One vector is turned by the same rotation once a step. Each row is the vector after some number of steps, and that number follows the row.
The counts run from 0 to 746.
[ 15   5  16  25 -10   3  -5   4  -8   4   1   1  -2   1 -14  13 -14  -9
   3   3   2   8 -23  19   7  -7 -15   6 -10  -3   5  12  12  19   4  -8
   0  -4  -4]
694
[-18   2  15   3  -6  -2   4  -4   3   1   4   0   0  -1  -8   4   4 -14
  11   9   5   2 -21  -3 -10  -8   5  -1  -3  15  23   5   3  23  20  -6
   7  14 -21]
523
[ 11  11   0   6   9 -13  -3   8  10  -2  11 -14   2  -5 -24  -3  21  -1
  -4 -13   7  10   8   5   4 -10   2  -7 -15 -13   3 -15  -7 -11  10  -4
 -20  -2 -13]
62
[ -1  19  10   8  -9 -16 -11   2  -1   8  -9  16  20  -6   0  -9  -9  -5
  -1   8   3  -5   1  -5 -14 -21  19   4   3  -5  27   2   9   6  -5  -3
  -9 -17  -2]
417
[-18   2   4  14  -4   4  26   0  -2  16  -9  -4   7   6   4   8  -4  11
  -8   4  14  15 -15   6   2 -12   6   1  -4   6  22  -3  -3  -3  -1   2
  17  13  -3]
92
[ 19  21   8   4   3 -15  -3   1  -7  -6  -3   4 -23  -8 -19 -20  -2 -11
  -6 -14 -10  17  -7   7  -4  -1  -1 -10 -12 -10  -7   7   3 -10  -9 -10
   4   0   6]
305
[ -6   1  10  11  -1 -12  21   1  -2  12   2 -10   1  -6  -9 -12  19  -2
  -1 -11   5   8 -14  -6  -3 -10   0  -5  -5 -10   8  -5  -5 -27  -5  -5
   9  22   3]
478
[  4   7  23   9 -13 -11  -3  -8  -1  -7   5  -4   2  -3 -13  15  -7 -17
  15   0  14   3 -17   9  -4  -8   4  -2  -1   3  10   1  12  26  19 -11
  -7  -5 -12]
17
[-22   0  -2  -2  -3  -2 -13  14   7  17   0  12   5  -9 -10   3   6   1
  -8  13 -11  -8   8   4   2 -20  -5   6   0 -13  25   5  -1  -5 -10  -1
 -11  12 -18]
243
[ 11  16  18  11  -5  -7 -12  -9  -2 -15  10 -10  -5   1 -11   9  -4 -16
  11 -10  12   9 -14   7   1  -2   1  -5  -6  -4   8   0  15  22  18  -4
 -12  -9  -9]
697
[-17 -11   5  11 -11  -2 -12  -7   2  -1   0   8  -7   3  -3   1  -3 -17
   9  -2 -21  18   9   7   3  -6  -3  -6 -21  -6  27  17   2  -4 -14  -1
  -1 -13  -1]
120
[ -7  -1   5   4   6   0   0   9   5  -5 -11   8  -4  -4   1   4  15  -3
  10  10  -1   4  -5  15 -11 -11  12  -4   8   2  15   4   8  26  21   2
  17 -26  -9]
531
[  5  17   2  10  12  -2  12  -5   0  -3  -7   9  10 -14  -1  -8  26  21
 -13 -10   5  12 -12  -5  -2 -11   6   2   8  -5   3  -1  16 -14  15   7
   8   7  14]
472
[  8  10  32  13 -13   5   7   3   2   9 -11  11   0  -3  -3  -3   3  11
 -17   1  19   5 -16   2 -10  -9  -4   0 -11  -1   3   9  -9 -11   0  -4
  22  13  -1]
602
[ -1   9   5   1   0 -16  -5   9  12  -1  10 -13   0  -9 -20  -6  24   2
  -3  -5   7   4  15   1  -4 -13   7  -1 -11 -20   1 -11 -10 -12   6  -6
 -15   8 -15]
743
[-11   8  10   4   9  -1  11   1   6  -2 -14  16  -1 -12  -4  -6  19  16
 -13  -1   1  16 -16  -8  -5 -13  10   2   6  10   8   6  11 -11  24  -9
  13   3  -1]
219
[ -4  28  24   0  -9 -15   9 -17   0  -3  -8   1   5   1   2  -1  -1  10
  -8 -13  27   7  -2 -10  -9 -10  14  -9   4   2  11 -10   5  -1   1   5
   1  14   2]
596
[ 18  22  -5   7   2  -9 -12  -2  -2  -2   5   4  -3 -18 -26  -9   7   0
   5  -9  -9   8  -1   1 -13   4   3  -6 -12 -14  -6   3  19   3   8   0
  -2   8   9]
559
[ 11  12  18   3   0  -2  -2   7   1  -8  -7  18  -5  -6   5  -3   8 -11
   5  -7   3  -3 -14  14  -3 -13  -1  -7   2  11   5   4   3  21  11   7
   5 -28  -8]
25
[-23  15   7  -4  -4   0  -9  -4   7   6  -1  16  -1   2  -9  13 -18   6
 -11  10   3   9   0  -5   3 -10   1   0 -12  17  28   4   5   3   8  -4
 -14  13 -22]
509
[-12  -8   8   6   6   6  -5   1  18 -13  -8   1 -15   8   0   3  13   5
  -5 -10  -5  17  16  18  16 -15  -7  -2 -13 -15   8   7  -5  -5   1   3
  -3 -20  -7]
622
[  4  28   9   2 -15 -13  -2  -7  -5  12  -6   7  15  -8  -7  -9  -3   3
   0  -8  15  -9   3  -5 -15  -8   4  -6   3 -15  10  -6   4   2 -12  11
   3  21   7]
169
[  8   4  -3  15 -16  -6  13   9  -5  14 -17  18  20 -15   1  -2  -2   4
   1   1   2  -8   4  17  -2 -21   8   2   9 -10   6   2   6   4 -19  13
   1  -8  10]
161
[-16   0   8  -1   8   1  -8  -5  14 -10   4   9 -16   7  -5  -7  17  -9
  -3 -15 -13  13  15   2   7  -7  -6 -10 -21   2  12   7  -7 -10   1  12
  -8  -6 -17]
627
[-21  -3  -7   3   1  -2  16  13  -6  18  -5  -1  11 -13 -10   1  10  -5
   6   9  -4 -13 -14   8  -2 -19   5   4  19  -3  21  -9   4   4  -3   1
   8   8  -9]
657
[-14  12   5  -1  12 -16  10   5  -7   3  -5  -6   5 -12  -7   3   1  -9
   3   8  -1  -3 -20   1   3 -22  17   2  22   1  21  -8  16   6   8 -11
  -5 -10  -8]
403
[ 14  15  -1  11  12  -3  -4  12   6  -4  -1  -3   6  -9 -22  -3  24   9
 -13  -9   0   8  -1  10   3 -13  -6   8  -4 -22  -7  -3   7  -6  19  -5
 -10   1  -6]
58
[-21 -11   3  -3  -9   5  -1  -7  10   1   0  16 -15  -5  -7   1  11  -1
   3 -11 -19   2   7  12  16  -6 -18 -10  -8  -3   5  18   3  -9  -5  11
  -7  18 -11]
630
[ 15  17   3   4   1   5  -7   9   2  -3 -12   3 -13   5 -19  -9  -3  -2
  -6  -9   9   7   4  32   2  -9 -12  -4 -12  -4 -11   3  -6  25   0  -3
   7   2 -12]
438
[ -3   1   7   9  -8  -5  12  -9   0  -8 -22  11   3  10  15 -15   4 -19
   5 -16   2   5  -3  15   3 -23  -3  -2   6  -6   6   7  -1   5 -10  12
  -1 -18   5]
33
[-15  -6  -3   3 -20   4  -9   7   7  16   1  17   5 -18 -15  10  -4   7
   6  11 -11  -6  18   7  -2   1   2 -11 -14 -11  13   8   5  -3 -16  -2
  -9  14  -7]
248
[  9  16  12 -15   3 -16   2  11   4 -16  -5   0 -15 -10 -18  -2   3  -6
  -3 -17  -1   2   2  19  19 -10   0 -12   0  -1 -14  -7  -4  -1  -5  -6
 -18  -3 -13]
319
[-11  26   0  -3   9   2  10   1   3   6   0  16  12  -4  -3   8   5  22
 -16  -6  12   1  -1  -7   4  -9   0  -4  -1  14  19 -10   2  -3   6  15
 -11  13 -13]
81
[ 13  25  13  11   1 -13 -12  -6  -7  -3   2  18  -5 -11   0 -10   7  -6
  -1  -6 -10   7  -9  -5 -14   4   3 -11  -6  -3  10   8  14   0  -2  12
   7 -26  11]
292
[ -6   8  21   4   8   2  -3   6   8  -3  -7 -10 -23  10  -4  -9  17   0
 -17  -5   7  11   2  11   0 -12 -11  -5 -11  -8  11  -2 -21  -5   0  -3
  19  -8 -18]
613
[ -5  16  14  -4  -7 -19  -5   8  -2  -4 -12  16   6 -22  -1   6  -1   4
   6   9  -4  -5   3   5  -4 -10  24 -10  21 -10   8  -3  18   8  -3  -2
  -2 -16   2]
412
[ -3  12 -13   9   2 -19 -14 -12   1  -8  -7   7   2  -2  -4 -17   9 -17
  10  -8 -12  18  16   8 -10  -3  10 -11 -10 -14   9   6  16   4  -5   6
   3 -11  15]
549
